Here is a table of points, one per row:
[ 1.08 -0.81 -0.66  0.13 -0.52  0.1   1.15  0.23 -2.93  0.92  1.36  1.01
  0.32 -0.15 -1.09 -0.56 -0.44 -0.19 -0.93  0.85  0.08 -1.86  0.09  1.06]
[-0.14  0.07 -0.16 -0.98  1.13  0.    0.54 -0.26 -1.24 -1.77 -0.12 -0.26
 -0.28  1.99 -1.75 -0.05 -0.83 -0.84 -1.52  1.43 -0.2   0.   -0.22  0.21]
[ 1.39 -0.03  0.08 -1.06  0.28 -0.11 -0.44 -0.5   0.77  0.41 -0.11  0.85
  0.15 -1.42 -0.91  0.06  0.29  0.59 -1.25  0.17 -0.45  1.89 -0.75 -0.37]
[ 0.5   0.8   1.46  0.93 -0.45 -0.01  0.52 -0.83  1.35  0.27  1.91 -1.06
 -1.73 -0.09  0.76  0.45  1.11  0.   -0.85 -0.05  0.81  1.17  1.61 -0.56]
[ 0.72 -0.53  0.75 -0.27  0.23  0.45  0.57  1.35  0.47  0.99  0.58  3.02
  0.37 -1.   -0.27  0.   -0.85  0.46  0.57 -0.39 -1.88  0.75 -0.75  0.58]
[ 0.24  0.54  0.44 -1.66 -0.96 -0.55 -0.79 -0.8  -0.03 -1.35 -1.18  2.2
 -0.84  0.22 -0.32 -1.14 -1.13 -1.84 -0.43  0.43 -0.43  1.99  1.61 -1.03]
[ 0.06 -1.14 -0.83  0.59 -0.92  1.74 -1.07  1.3  -0.07  0.96 -1.14  0.61
 -1.    0.95  0.33 -1.78  0.84  1.43  0.92 -0.14  0.07 -0.9   0.28 -0.52]
[ 0.19 -1.13 -0.55  1.36  1.    0.61 -1.13 -0.98 -0.7   1.74  0.15 -0.73
 -0.04  0.58 -2.47 -0.22  0.21 -1.43 -0.09 -0.53  1.33  1.   -0.47  0.18]
[ 0.7  -0.53 -0.63  1.67 -2.74  1.13 -0.02  0.3  -0.67 -0.08 -0.86 -0.43
  1.25 -0.85  1.55  0.14 -1.05 -0.08  0.02  1.51  0.54  1.63  0.58  0.4 ]
[-0.27  1.43 -0.26 -1.86 -0.92 -0.23  0.31 -0.5  -1.07  0.97  1.29 -0.78
 -0.77  0.15  0.27 -0.47  2.08 -0.44  0.67  0.28 -0.7   0.07 -1.9   0.08]
[ 0.41  0.81 -0.3   0.5   1.51  1.2   0.5  -1.42 -0.28  0.59 -1.47 -0.76
  1.53 -0.07  2.25 -0.38  1.08  1.33  0.31  1.55 -0.41  0.46 -0.37  0.4 ]
[-0.01  0.25  0.6  -0.05 -0.46 -0.99  0.23  0.26  0.87  0.25 -0.88 -0.55
  0.24  1.56 -0.45  0.21 -0.5  -0.15 -1.96  0.53  0.47 -0.68 -1.33 -2.04]
[ 0.15  1.34 -1.04 -0.64 -0.74 -0.6  -0.61 -1.77 -0.17 -0.3   1.69 -1.05
 -1.15  0.9   0.61  0.01 -2.58  1.97 -0.46 -0.75  0.11  0.17 -0.18 -0.13]
[ 1.16  0.43  1.21 -0.17  0.97 -1.59  0.42  0.79 -0.58 -0.23 -0.21 -1.17
 -0.34  1.12  1.32  0.72  0.22 -1.22  0.51 -0.75 -0.55 -1.28  0.78  0.86]
[-1.44 -1.41  0.25  0.41 -0.36  0.21  0.19  0.44  1.93 -0.38  0.03 -0.36
 -0.5   1.35 -0.91 -1.23 -0.02  0.53 -0.26  1.58 -0.02  0.2   2.12  1.24]
[ 0.1  -0.65  0.61  0.19 -0.65 -0.53  0.83  1.28  0.96  1.07 -0.34 -1.46
 -0.58 -0.81 -0.12  0.61 -1.06  0.21  0.95  0.17 -0.79 -0.29 -1.45 -0.32]
[-0.06 -1.81  1.25 -1.03  0.65  0.25 -0.95  0.33  1.01 -0.57 -0.44 -0.63
  1.52  1.29  0.27  0.63 -1.01  0.85 -0.09  1.38  1.4  -0.45  0.63 -0.18]
[-0.27  0.38  1.11  2.81  0.98 -1.03 -0.33 -0.06 -0.87 -0.85 -0.04  2.33
 -2.31 -0.88 -0.33  1.66  1.53  1.95  0.19  1.74 -0.95 -0.79  0.43 -0.67]
[ 0.78  0.65  1.47  0.94  1.45 -1.26  0.29  0.86 -0.14 -0.82  0.15 -0.12
  0.2   0.03  1.48 -3.93  0.08  0.29 -0.31 -1.31  1.18  0.44 -1.15 -0.94]
[-1.44 -1.35  1.19  1.89  0.33  0.69 -0.06 -1.97  0.35  0.59  0.62  0.92
 -0.85  0.72  0.17  0.43 -1.22 -2.13  1.05 -0.79  0.41  0.42 -2.53  0.57]
[ 0.56 -0.51  0.99 -0.81  0.    0.31 -0.28  0.86 -0.08  1.33 -0.51 -0.08
 -0.37 -0.16  1.23  1.42 -0.55 -1.23 -0.32 -0.28 -0.21 -1.42  0.48 -2.34]
[-0.91 -3.38 -1.04 -0.11 -0.34 -2.01  0.96 -0.83 -1.26 -0.63  0.43 -0.13
  1.83  1.    0.    1.24  1.84  1.18  1.01 -2.82 -1.03  2.33  0.43 -1.46]
[-1.06  0.67 -2.21  0.63  0.08  0.99  0.36  1.56  1.32 -1.62  0.2   0.63
 -0.4   0.32  1.16  1.05  0.17  0.24 -2.02 -1.38 -0.98 -0.49 -0.85  0.62]
[ 1.12  0.3   0.85 -1.   -0.05 -0.84  0.6  -0.95  0.87 -0.06  0.05  0.84
  0.99  0.67 -0.48  0.57  0.39  0.14 -0.41 -0.43 -0.18  0.13 -1.1   1.16]
[-1.14 -0.25 -0.27  0.25 -2.36  1.22  0.2  -0.92  0.44 -0.01 -0.17  0.68
  1.33 -0.1   0.43 -0.95  1.49 -0.92 -0.95 -0.08  0.42 -2.48  0.38 -0.76]
[-0.11  0.65 -0.21  0.74  0.09 -0.4  -1.19 -0.02 -0.6  -0.76 -1.88 -0.51
 -0.53 -2.29 -2.05  0.7   0.17  1.3  -0.11 -0.99  0.78 -1.31 -0.6   0.12]
[-2.    0.38 -0.92 -0.58 -1.18 -1.58  1.71  0.68 -0.68  0.94 -1.11  0.51
 -0.49 -0.59 -0.24 -0.5  -0.96  0.94  1.64  0.69  1.71 -0.28  0.97  0.45]
[ 1.7  -0.88 -0.86 -1.1  -0.13 -0.98 -2.7   0.69 -0.02  0.02  1.96 -0.05
 -0.64  0.11  0.74 -0.06  0.75 -0.35 -0.3   0.27  0.5  -0.39 -0.49  1.12]
[-0.55 -0.02  0.07  0.45  0.03 -1.5   1.43  1.31  0.89  0.68  0.54 -1.11
  0.45 -1.71 -0.09 -0.2  -0.07 -0.92 -1.13  1.57 -0.19  0.41 -0.04  0.44]
[ 0.95 -0.02  1.13 -1.17 -0.39  0.32  0.43 -1.89  0.5   1.34 -1.41 -0.52
 -0.24 -0.24 -0.61 -1.04  0.08  0.66 -0.23 -1.95 -1.96 -0.9   0.3   1.9 ]
[-0.86 -0.32 -0.83 -1.48  1.17  0.24 -0.81 -0.7  -1.18  0.46  1.12 -0.74
 -0.43 -1.46  0.73 -0.34 -0.76 -0.05  0.55  1.19 -2.3  -0.06 -0.19 -1.1 ]
[ 0.23  1.77 -0.1  -1.07  0.61 -0.31 -0.33 -0.51  1.36 -0.06  1.33  1.19
  1.3   0.89  0.27  0.83  0.43  0.49  2.16  0.25  1.74 -0.36 -0.1  -0.3 ]
[-1.62  2.31  2.34  1.04 -1.45  0.29 -2.67  1.22 -1.64 -0.75 -0.7  -0.57
  1.52  0.27 -1.2   0.8  -0.37  0.21 -0.88 -0.63 -0.19  0.38  1.01  0.95]
[ 2.51  0.2  -1.78  0.85 -0.57  0.68  1.05 -0.38  0.9  -1.67 -1.2  -0.51
 -0.39  0.14 -0.15  0.82 -0.1  -1.05  0.73 -0.38  0.42 -0.94  0.21 -0.05]
[-0.29  1.01 -1.75  0.56  0.44 -0.03 -0.68  0.64  1.   -1.19 -0.9  -0.91
  0.59  0.11 -0.43 -0.13  1.23 -1.34  1.75  0.7  -1.19 -0.12 -0.62  0.62]
[-0.26  0.73 -0.3   0.2   1.47  0.7   0.47 -0.84  0.67 -1.04  1.91 -0.91
  1.85 -1.64 -0.48 -0.7  -0.8  -0.03  1.5  -0.6  -0.68 -0.93  1.51 -1.27]
[-1.25  0.23 -1.83  0.57  1.97 -0.84 -0.48 -0.43 -0.19  2.29 -0.68  1.05
  0.01  0.26  0.57  0.65 -0.84 -1.5  -1.13 -1.07  1.05  0.98  1.36  0.95]
[ 0.19  0.62 -0.16 -0.14  0.29  2.64  1.74  2.41 -0.57  0.81  0.37 -0.13
 -0.77  0.87 -0.96 -0.02  0.14  0.65  0.82 -0.37  0.37  1.37  0.89 -0.91]
[-1.06 -0.8   0.9  -1.52  0.53  1.64  0.03  0.07 -0.7  -2.47 -0.32 -0.31
 -0.77 -2.04  1.16  0.66  1.04  0.29  0.31 -0.6   1.89  0.14 -0.57  1.05]
There is one direction along which these points spread out most. Take the direction at right angles to it along which they spread out most. Go by this last direction. How many in every 100 of the points above lie lower along it than each point below? Round to a whole number. More than half of the points above lie lower than the first one.
[ 2.51  0.2  -1.78  0.85 -0.57  0.68  1.05 -0.38  0.9  -1.67 -1.2  -0.51
 -0.39  0.14 -0.15  0.82 -0.1  -1.05  0.73 -0.38  0.42 -0.94  0.21 -0.05] 18
[ 0.41  0.81 -0.3   0.5   1.51  1.2   0.5  -1.42 -0.28  0.59 -1.47 -0.76
  1.53 -0.07  2.25 -0.38  1.08  1.33  0.31  1.55 -0.41  0.46 -0.37  0.4 ] 0
[-0.55 -0.02  0.07  0.45  0.03 -1.5   1.43  1.31  0.89  0.68  0.54 -1.11
  0.45 -1.71 -0.09 -0.2  -0.07 -0.92 -1.13  1.57 -0.19  0.41 -0.04  0.44] 56
[-0.27  1.43 -0.26 -1.86 -0.92 -0.23  0.31 -0.5  -1.07  0.97  1.29 -0.78
 -0.77  0.15  0.27 -0.47  2.08 -0.44  0.67  0.28 -0.7   0.07 -1.9   0.08] 8
[-1.25  0.23 -1.83  0.57  1.97 -0.84 -0.48 -0.43 -0.19  2.29 -0.68  1.05
  0.01  0.26  0.57  0.65 -0.84 -1.5  -1.13 -1.07  1.05  0.98  1.36  0.95] 97
[ 0.56 -0.51  0.99 -0.81  0.    0.31 -0.28  0.86 -0.08  1.33 -0.51 -0.08
 -0.37 -0.16  1.23  1.42 -0.55 -1.23 -0.32 -0.28 -0.21 -1.42  0.48 -2.34] 54
[-0.01  0.25  0.6  -0.05 -0.46 -0.99  0.23  0.26  0.87  0.25 -0.88 -0.55
  0.24  1.56 -0.45  0.21 -0.5  -0.15 -1.96  0.53  0.47 -0.68 -1.33 -2.04] 79
[-0.14  0.07 -0.16 -0.98  1.13  0.    0.54 -0.26 -1.24 -1.77 -0.12 -0.26
 -0.28  1.99 -1.75 -0.05 -0.83 -0.84 -1.52  1.43 -0.2   0.   -0.22  0.21] 87
[-0.27  0.38  1.11  2.81  0.98 -1.03 -0.33 -0.06 -0.87 -0.85 -0.04  2.33
 -2.31 -0.88 -0.33  1.66  1.53  1.95  0.19  1.74 -0.95 -0.79  0.43 -0.67] 21
[ 1.16  0.43  1.21 -0.17  0.97 -1.59  0.42  0.79 -0.58 -0.23 -0.21 -1.17
 -0.34  1.12  1.32  0.72  0.22 -1.22  0.51 -0.75 -0.55 -1.28  0.78  0.86] 33
[ 1.12  0.3   0.85 -1.   -0.05 -0.84  0.6  -0.95  0.87 -0.06  0.05  0.84
  0.99  0.67 -0.48  0.57  0.39  0.14 -0.41 -0.43 -0.18  0.13 -1.1   1.16] 62
[-0.91 -3.38 -1.04 -0.11 -0.34 -2.01  0.96 -0.83 -1.26 -0.63  0.43 -0.13
  1.83  1.    0.    1.24  1.84  1.18  1.01 -2.82 -1.03  2.33  0.43 -1.46] 72
